One vector is turned by the same rotation once a step. Each row is the vector after some number of steps, and that number follows the row.
The counts run from 0 to 245.
[ 99 130 130 194 138 107 121 127 106 161 173 136 142 109 138 176 147 119
 119 122 108 181 113 130 189 122 142 101  93 150 139 140 110 143 143 103
 107 143  93  92 159 156 116 137 135 121 150 113 149 132 158 142 129 171
 137 154 157 172 127 115 177 118 119 129 136 145 105 159  68 193 134 150
 155 143 130 147 160 108 129  84 128]	107
[104 129 151 170 178 129 139 130 110 133 186 124 127  98 166 158 158 161
 122  85 125 164 117 151 166  92 122 118 104 133 108 129 159 152 152 111
 134 108 114 113 181 166 128 144  99 108 155 134 149 142 182 144 128 156
 133 126 160 188 125  99 140 116 130 142 141 129 141 172  67 178 130 129
 127 141 144 118 181 125 121  99 123]	151
[ 95 117 152 191 155  99 111 134 142 170 171 129 138  89 126 168 140 141
 132  88 105 164 115 134 159 122 110 126 107 168 115 139 131 131 159 103
 102 128  96 108 151 139 116 162 107 119 162 138 148 136 164 165 125 139
 156 152 168 171 134 105 175 126 131 128 132 125 117 148  69 202 108 119
 136 157 132 129 180 133 149 104 132]	78
[ 80 128 138 184 156 113 116 149  88 135 172 111 143  97 148 148 135 157
 137 118 104 176 110 141 178 120  98 111  87 155 127 146 153 145 152 100
 119 117 123 102 166 151 104 139 117 135 161 128 136 147 189 110 138 141
 116 120 156 180 108 107 161 120 142 111 132 141 145 155  72 196 123 120
 144 135 142 126 169 116 113  90 130]	6
[ 99 144 148 184 164 103 114 139 115 142 171 105 118  98 140 153 119 137
 133 102 125 185 117 145 193 108 121 114  91 133 144 119 138 134 168 100
 125 137 102  84 180 155 129 144 135 148 163 115 130 134 168 134 143 157
 105 129 148 161 112 108 156 117 133 113 115 122 142 159  60 198 124 164
 151 129 127 129 155 139 113  87 117]	19
[108 131 157 190 160 113 103 149  90 182 158 115 144 112 178 166 123 170
 126 108 136 173 106 129 170  98 125  87  95 106 142 130 141 135 145 123
 149 132 110  98 166 162 149 128 113 115 152 133 139 127 165 135 149 173
 138 135 150 172 104 113 155  92 119 121 145 106 123 162  79 185 102 148
 136 152 148 130 146 116 112 104 139]	183
[110 128 166 180 179 120 113 143 104 182 182 105 148 112 162 167 131 158
 127  87 129 178 110 128 170 102 129  95 104 100 139 136 148 119 139 122
 135 123 111 100 157 163 130 126 127 113 147 134 147 134 162 153 148 162
 145 141 162 183 106 111 167 111 112 117 145 106 120 164  70 186 102 142
 135 157 136 117 137 115 123 114 123]	180
[113 123 128 212 142 116 127 133 102 163 175 119 153 114 160 184 144 150
 147 126 100 162 104 137 164  86 130 110 107 160 116 137 153 143 168 112
 119 134  93  92 165 179 142 125 132 105 146 158 137 155 138 133 142 155
 111 144 138 170 115 132 152 112 137  95 157 145 116 158  77 157 131 115
 130 131 158 122 172  90 114  87 154]	126
[105 125 149 199 159 100 120 136 119 148 171 105 130  95 159 167 130 159
 137  88 109 181 114 146 166  99  93 128 117 166 136 127 149 140 170 118
 131 104  99  98 147 131 134 135 100 117 152 142 131 133 171 157 142 133
 118 144 148 163 122 107 138 118 134 115 122 134 127 150  63 188 114 114
 153 158 142 104 176 140 142  73 131]	160
[117 135 152 179 162 119 128 131  97 163 186 112 136 111 158 178 154 138
 130 117 120 177 123 147 172  78 135 112 109 141 119 107 137 159 153 108
 142 132 107 100 173 167 122 117 138 117 161 140 139 139 165 151 134 182
 115 152 149 164 132 115 154 117 120 104 141 113 104 144  74 192 106 171
 133 142 146 130 156 118 109  88 151]	27
[ 80 147 160 181 150 107 118 131 123 127 165 122 119  98 124 136 139 130
 138  89 116 163 116 138 174 112 122 119  96 144 118 129 141 142 171  86
 112 131  91 100 179 158 133 153 130 137 172 117 147 136 179 153 132 156
 130 140 146 164 120 112 169 122 140 137 128 123 143 168  58 200 130 150
 138 117 132 136 177 147 119  90 122]	231
[107 126 156 177 178 115 132 132 130 129 190 124 128  99 150 150 142 153
 127  81 120 165 115 155 180  94 129 121 106 138 123 126 163 128 167 113
 129 110  99 107 176 159 146 157 110 120 160 131 147 141 171 149 140 145
 114 129 154 175 126 103 146 117 146 135 127 124 143 177  59 173 132 121
 131 133 131 106 172 132 124  89 112]	148
[ 79 136 161 193 142 108 104 153 101 144 152 121 143 102 140 135 124 157
 140 118 105 148  95 130 170 110 108 108  85 146 113 140 163 131 173  93
 124 122  92  99 172 173 138 156 125 139 167 134 133 145 170 127 148 152
 133 127 141 177 104 119 170 106 154 111 149 120 148 164  70 179 117 113
 119 122 148 128 154 118  99 108 141]	215
[ 95 104 151 187 149 116 102 147 109 176 171 121 167 103 135 163 143 136
 125 127  99 177 119 142 173 113 115 106 101 145 147 141 134 119 158 110
 125 121 105 116 134 141 109 142 133 134 171 116 155 134 177 143 133 139
 141 133 166 177 110 110 167 107 141 118 150 130 106 149  56 191 102 120
 148 146 138 139 177 102 120  90 132]	92
[ 84 133 170 196 148 114 109 152 106 156 154 111 146  98 146 154 124 160
 150 117 107 142  96 132 159 107 108 110  93 141 105 138 166 135 171  96
 121 136 102  98 177 179 136 144 126 122 170 152 133 155 167 144 148 157
 141 134 134 178 109 122 171 114 147 102 157 115 142 156  80 179 117 118
 111 120 146 121 146 114  95 117 145]	213
[ 90 122 154 190 162 107 107 138 140 182 180 117 142  96 118 169 136 143
 137  74 114 168 128 139 151 112 121 120 102 153 120 141 139 122 164 106
 110 128  97 101 149 152 126 153 116 117 156 139 154 138 150 158 131 135
 158 146 171 167 117 106 175 128 131 128 131 125 125 154  67 200 107 119
 126 144 129 139 185 128 152 111 130]	80
[107 140 136 212 144  99 124 135 115 136 159 117 126 100 150 157 120 155
 152 106 103 164  84 133 177 109 117 113 106 157 129 145 156 127 178 102
 104 132  89  86 178 172 154 146 125 128 150 143 128 155 143 135 148 143
 108 137 130 178 105 131 159 117 144 106 140 142 149 174  70 161 144 110
 143 127 140 107 163 113 117  87 129]	131
[106 136 157 191 158 110 106 149  87 178 154 122 142 113 182 161 127 170
 122 116 131 172 100 125 171 107 118  88  94 115 137 133 139 143 143 120
 147 128 112 100 169 158 148 131 110 121 155 134 135 129 175 133 147 180
 144 140 147 177 106 119 155  95 118 120 148 107 120 160  85 190 103 149
 139 157 151 124 140 119 109 100 141]	184
[ 84 132 153 196 139 107 101 156 106 140 149 123 137 101 141 139 121 155
 136 124 107 151  92 126 174 107 103 106  84 150 114 138 156 132 173  95
 124 117  93 103 171 170 130 162 123 140 170 128 134 141 172 125 148 149
 127 123 146 175 108 113 163  97 158 114 149 125 144 161  67 178 123 113
 123 120 154 133 161 118  99 105 138]	216
[103 157 149 183 144 116 124 124  88 146 183 113 119 103 151 159 124 161
 124  88 129 179 100 123 178  80 107 112 103 145 148 119 139 130 153  84
 131 104  97 105 171 164 126 137 138 112 140 126 129 131 167 143 171 152
 102 138 156 172 115 131 162 114 129 116 140 121 125 176  72 178 114 133
 148 142 139 112 151 113 122  91 133]	35
[ 84 150 151 207 143  95 109 140 108 179 162 127 135 109 139 170 105 164
 131  95 121 157 106 115 163 112 129 104  80 145 120 136 138 139 154  94
 127 145  93  79 178 170 163 147 117 112 142 146 135 137 136 129 150 171
 146 154 151 159 113 125 175 114 127 117 129 117 135 170  97 193 115 144
 114 140 133 134 141 125 125 109 142]	198
[104 136 142 206 142 105 109 139 119 183 169 121 139 112 146 184 113 155
 129  92 125 169  99 122 172 104 114 102  87 140 126 134 128 131 147 113
 121 137  78  86 159 169 134 134 113  86 129 139 130 133 134 147 148 167
 135 152 164 159 132 110 169 104 120 111 133 125 111 149  71 186 121 129
 121 152 138 137 136 110 144 120 136]	194
[109 124 154 174 178 123 135 131 130 130 182 126 124  94 158 153 143 156
 125  83 124 166 115 154 174  87 125 122 103 133 120 124 161 134 165 114
 131 111 100 111 180 163 136 157 105 111 160 125 148 140 175 149 138 148
 114 122 158 178 124  96 142 113 140 141 134 126 142 176  55 172 135 125
 130 134 136 115 177 127 121  96 118]	149
[106 124 153 185 155 115 113 141 118 158 165 128 122  98 158 153 139 164
 127  83 129 151  93 138 159 100 100 108 103 138 108 140 144 121 163 112
 118 114  87 109 170 172 133 154  98 100 149 141 144 135 167 167 138 156
 152 136 157 188 128 105 162 102 137 139 150 113 122 160  53 172 123 106
 117 150 145 120 168 117 144 129 133]	66
[129 142 141 196 166  96 114 132 143 159 167 128 104  97 143 166 124 158
 136  81 120 168  77  99 173  95 124 117 115 143 124 131 146 117 161 102
 104 124  91  99 172 171 128 166 129 138 154 140 130 138 136 157 151 145
 116 148 156 177 126 123 174 119 129 111 142 108 127 174  70 173 117 137
 140 157 139 114 151 129 119 104 134]	49
[100 120 150 196 157 113 119 144 131 172 177 129 152 104 127 181 138 144
 132 111 101 155 104 113 169  99 129 117  95 156  94 139 154 139 146 100
 119 132  99 110 161 174 106 160 131 108 165 141 142 150 146 140 142 154
 132 147 169 176 141 106 183 121 135  95 150 126 110 153  81 185 115 122
 112 138 144 136 146  99 111 111 148]	207
[108 125 144 188 165 114 125 139 101 151 173 118 133 102 177 167 158 166
 131 108 116 171 124 154 156  89 110 118 110 153 111 118 153 169 163 126
 149 105 108 105 164 147 143 130  94 112 153 147 140 140 174 136 126 157
 130 138 145 171 120 107 125 107 133 128 141 130 130 153  80 184 113 127
 133 149 160 123 194 133 124  75 148]	155
[ 84 142 150 200 132 102 106 136  87 162 142 115 139 102 156 152 124 142
 135 125 116 172 104 141 173 136 118  92  92 130 151 144 120 136 160  98
 113 152 102  87 167 155 145 126 124 132 157 124 138 139 178 146 139 168
 152 143 130 176  91 129 160 106 121 129 142 128 130 158  68 195 123 149
 155 135 134 138 158 120 119  94 129]	101
[105 126 152 189 151 119 120 130 112 165 176 111 143 106 142 164 159 133
 142 110 108 169 134 148 147  80 126 123 112 150 114 115 144 158 175 109
 137 129  98 114 161 155 131 123 137 112 172 137 157 140 171 157 134 158
 121 147 147 155 128 118 150 112 132 121 144 123 111 150  64 188 104 150
 136 126 152 140 198 124 121  85 159]	239
[124 119 162 184 182 110 109 145 125 183 180 109 142 105 154 175 126 151
 127  88 122 185 108 124 175  98 126 105 110 110 143 133 146 116 142 128
 130 126 112 107 150 154 118 139 120 117 158 128 144 133 160 162 146 148
 126 139 168 173 121 103 165 109 113 112 143 109 111 153  62 188 100 140
 148 161 133 118 142 115 118 107 122]	178
[101 132 139 198 160 103 105 151 113 165 170  86 132 103 149 168 129 134
 155 111 113 186 122 156 176 112 110 112 101 143 123 126 141 145 177 121
 121 146 100  74 168 160 125 113 129 134 154 143 128 148 149 144 125 156
 119 137 138 155 107 107 147 120 128  98 124 129 129 128  55 196 121 151
 137 134 146 134 165 130 129  96 139]	14
[ 98 131 143 203 141 101 112 142 102 170 178 128 142 118 144 176 125 148
 120 100 116 171  98 122 187 112 112  97  94 152 131 139 126 122 139 109
 121 119  79  89 150 154 125 133 120  97 130 129 133 130 143 146 145 164
 135 157 170 166 139 111 179 108 124 113 132 127 100 154  69 191 118 122
 133 159 134 124 128 109 146 102 136]	192
[ 99 138 143 193 140 117 138 120 100 147 176 142 146 102 142 167 132 147
 119 115 109 166 104 124 180  95 141 111  88 149 143 137 146 138 150  82
 118 135 107 113 176 169 137 154 137 114 160 126 151 142 171 122 159 152
 109 137 153 178 117 131 176 119 136 122 146 136 127 194  87 174 130 134
 142 123 130 123 162  94  98  84 130]	119
[ 86 139 154 199 140  99 104 143 124 146 156 104 126 100 132 146 139 132
 154 103 112 159 116 150 168 112 115 115  99 148 105 123 144 141 190 108
 118 144  75  79 174 165 149 131 128 131 165 137 141 141 156 162 127 160
 135 144 132 156 119 115 155 113 144 119 131 124 135 144  51 192 128 142
 125 120 145 139 173 141 127  97 141]	227
[ 95 130 133 195 160 109 109 153  97 156 186  90 144 111 145 167 149 136
 152 112 109 184 118 155 180 117 111 110 103 148 113 133 142 145 162 117
 116 130 107  77 159 161 109 109 132 130 146 140 135 151 151 132 117 158
 131 137 152 170 113 108 153 126 127  99 130 136 127 127  58 197 122 139
 133 140 148 138 166 122 138  97 140]	12
[ 99 142 140 185 171 109 111 137 118 167 181  98 122  98 147 171 128 166
 135  60 126 189 117 130 160 101 114 116 106 132 139 137 144 139 156 116
 120 110 112  87 158 150 123 136 103 118 132 131 139 132 152 141 139 132
 135 131 164 170 100 105 144 121 112 131 125 130 143 162  72 196 117 134
 148 153 144 132 183 138 147  97 122]	165
[100 139 152 193 142 111 135 115 109 154 156 135 137  97 145 172 120 149
 124 117 113 163 102 126 170 102 140 117  90 140 141 133 142 141 155  84
 118 155 111 111 186 168 146 152 132 108 171 137 144 145 173 143 161 159
 110 147 136 174 116 136 172 119 129 115 144 130 131 186  88 179 129 145
 145 123 124 119 154 104  93  88 130]	117
[ 97 125 133 189 162 114 113 151  97 155 184  95 142 106 148 168 153 136
 149 114 104 186 119 152 178 117 104 109 103 153 112 140 139 150 156 117
 110 127 113  83 159 163  94 114 128 128 146 137 133 153 158 132 113 156
 128 137 155 174 118 104 156 126 126  98 134 140 124 125  58 198 126 135
 137 146 150 138 167 118 131 100 140]	11
[ 78 137 163 196 147 110 107 153  98 148 156 113 144 101 144 141 123 162
 147 118 108 145  97 129 164 110 111 106  91 143 107 141 167 132 171  92
 124 128 101  95 175 175 141 148 129 132 170 146 134 151 168 135 148 154
 138 131 138 179 107 126 171 111 151 105 153 116 145 161  77 179 117 117
 115 122 145 122 149 117 100 112 141]	214
[ 95 136 146 170 155 123 124 124 117 145 175 127 129  98 132 156 164 130
 124  99 115 170 123 133 163  90 131 120 101 142 107 123 137 157 155  96
 120 126 107 119 172 163 107 147 129 119 172 114 159 131 181 149 125 162
 130 139 160 171 134 104 162 117 129 140 142 125 124 161  63 197 122 155
 137 125 146 153 194 131 117  92 136]	235
[121 148 124 205 142 101 110 134  98 167 163 120 119 114 158 178 140 160
 139 111 118 175  97 109 161  79 123 108 115 164 115 121 137 153 162 106
 132 113  91  87 164 167 135 133 127 128 136 151 123 134 131 129 139 162
 121 153 149 167 118 134 153 107 122 105 147 123 113 157  87 173 107 145
 137 157 166 132 172 127 124  84 169]	42
[ 87 143 160 189 144 101 112 134 130 135 149 113 115  91 133 142 131 133
 147  99 114 158 109 142 167 116 112 123  97 144 113 125 137 144 182  97
 114 145  88  92 181 162 137 147 123 132 178 130 138 142 173 170 132 163
 132 145 132 158 125 114 160 116 138 125 130 118 140 152  55 197 131 153
 136 115 138 132 168 150 116  98 130]	229
[116 128 112 193 167 108 126 138 125 138 183 130 122 108 145 166 155 146
 138 102 108 169 103 131 184 102 143 106 100 148 103 142 152 144 159 119
 107 121  95  85 180 180 131 156 118 138 141 129 141 145 131 117 118 156
 121 129 155 183 117 108 149 113 135 133 141 146 141 167  70 169 146 131
 130 135 160 140 186 120 120  88 132]	137
[101 135 141 206 142 102 109 140 111 178 175 124 139 115 143 182 120 149
 126  93 122 170 103 123 180 106 118  97  90 146 129 136 127 125 145 112
 121 127  77  83 153 161 133 133 115  92 130 134 133 131 136 144 149 163
 135 153 168 162 136 110 177 104 125 114 130 128 103 150  67 187 123 125
 125 158 136 129 131 106 147 111 136]	193
[106 140 140 171 166 119 125 135  99 152 197 117 132 112 144 167 152 133
 120 108 124 187 128 141 188  84 141 108  97 134 127 111 139 149 149 106
 141 118 103  97 171 163 110 131 143 133 153 116 143 129 160 126 132 173
 113 137 168 165 127 105 158 119 125 118 129 121 115 161  67 197 117 167
 139 138 142 146 164 122 113  84 136]	24
[102 128 146 201 140  98 113 143 100 165 171 131 141 112 152 175 126 149
 121 108 113 172  92 120 188 114 112  97  94 153 125 139 126 128 135 110
 121 118  86  93 150 152 120 136 119 101 139 126 130 129 155 149 142 166
 135 159 165 174 144 109 183 104 123 115 133 126  94 151  69 191 119 123
 140 166 137 120 127 113 141 101 136]	191
[106 139 151 199 143 109 132 117 119 164 157 134 139  96 145 176 116 148
 127 118 116 165 108 130 169 102 140 116  91 139 146 127 138 138 165  92
 120 161 104 105 188 167 156 148 130 106 172 137 142 142 166 149 165 162
 109 149 135 161 114 131 168 114 130 112 140 128 130 180  85 177 128 152
 142 119 124 121 157 106  93  86 130]	116
[104 136 146 193 177 100 107 145 111 177 171 111 136 109 154 169 134 162
 136  98 112 187 122 120 161 109 137 106 111 139 132 130 146 153 148 119
 139 119 123  92 156 137 138 139 119 151 151 140 140 131 151 123 127 151
 143 145 152 168 102 116 148 119 115 120 128 118 136 161  94 203  92 156
 151 160 149 133 179 148 123  71 143]	170
[109 156 136 181 142 118 122 127  91 149 176 119 117 105 152 164 123 163
 121  91 134 180  94 117 175  71 108 109  98 144 148 119 137 135 156  87
 129 103  94 103 169 170 121 140 132 109 136 124 130 127 162 137 169 151
 101 134 158 175 115 129 157 107 128 118 142 124 126 175  70 176 121 136
 148 142 145 128 158 114 123  98 135]	36
[104 156 157 182 146 116 127 121  87 143 176 115 119 102 155 158 124 155
 126  92 128 176  99 127 178  83 106 112 106 148 147 117 141 133 154  83
 133 110  98 105 170 162 126 132 139 111 150 131 129 134 174 153 170 155
 108 145 149 175 121 136 164 117 128 108 143 118 126 174  72 180 114 138
 152 142 133 103 140 118 118  92 130]	34
[ 89 137 153 187 154 117 107 140 101 157 169 131 127 107 158 144 145 170
 128  82 130 149 102 142 151 106 105 103 100 142 105 140 140 132 162 106
 120 112  87  96 173 171 146 144 101 106 137 144 145 137 160 147 134 161
 168 134 157 187 115 117 158 106 137 146 146 113 133 167  67 178 118 111
 113 149 149 131 175 124 148 125 138]	68
[ 88 145 148 211 141  95 107 140 116 177 154 133 135 108 139 173 101 165
 127 104 122 156 104 110 167 108 129 108  75 145 119 132 139 145 154  96
 128 144  94  84 180 165 163 155 113 118 149 143 131 133 142 123 152 168
 137 149 151 155 117 119 173 109 127 115 126 119 136 170  99 195 113 142
 118 135 136 138 146 128 117 102 145]	199
[ 98 133 131 197 132 102 116 128 108 159 150 136 134 100 144 170 133 127
 118 131 113 185 102 127 190 129 126 102  86 145 148 138 110 140 147 100
 109 146  97  96 163 149 121 147 122 124 158 108 141 131 172 141 136 168
 129 142 151 172 121 113 167 103 121 132 134 140 114 162  67 194 134 151
 164 142 138 149 165 116 117  82 127]	105
[ 80 123 150 188 158 115 117 151  99 142 156 108 139  90 154 153 121 167
 139 118 109 170 111 144 172 119  94 118  82 149 125 142 156 150 164 102
 124 136 128 107 177 151 117 144 109 125 175 138 133 149 193 120 147 142
 115 120 142 173 105 108 150 114 140 108 129 132 153 155  76 193 117 125
 138 128 142 118 172 118 101  97 130]	4
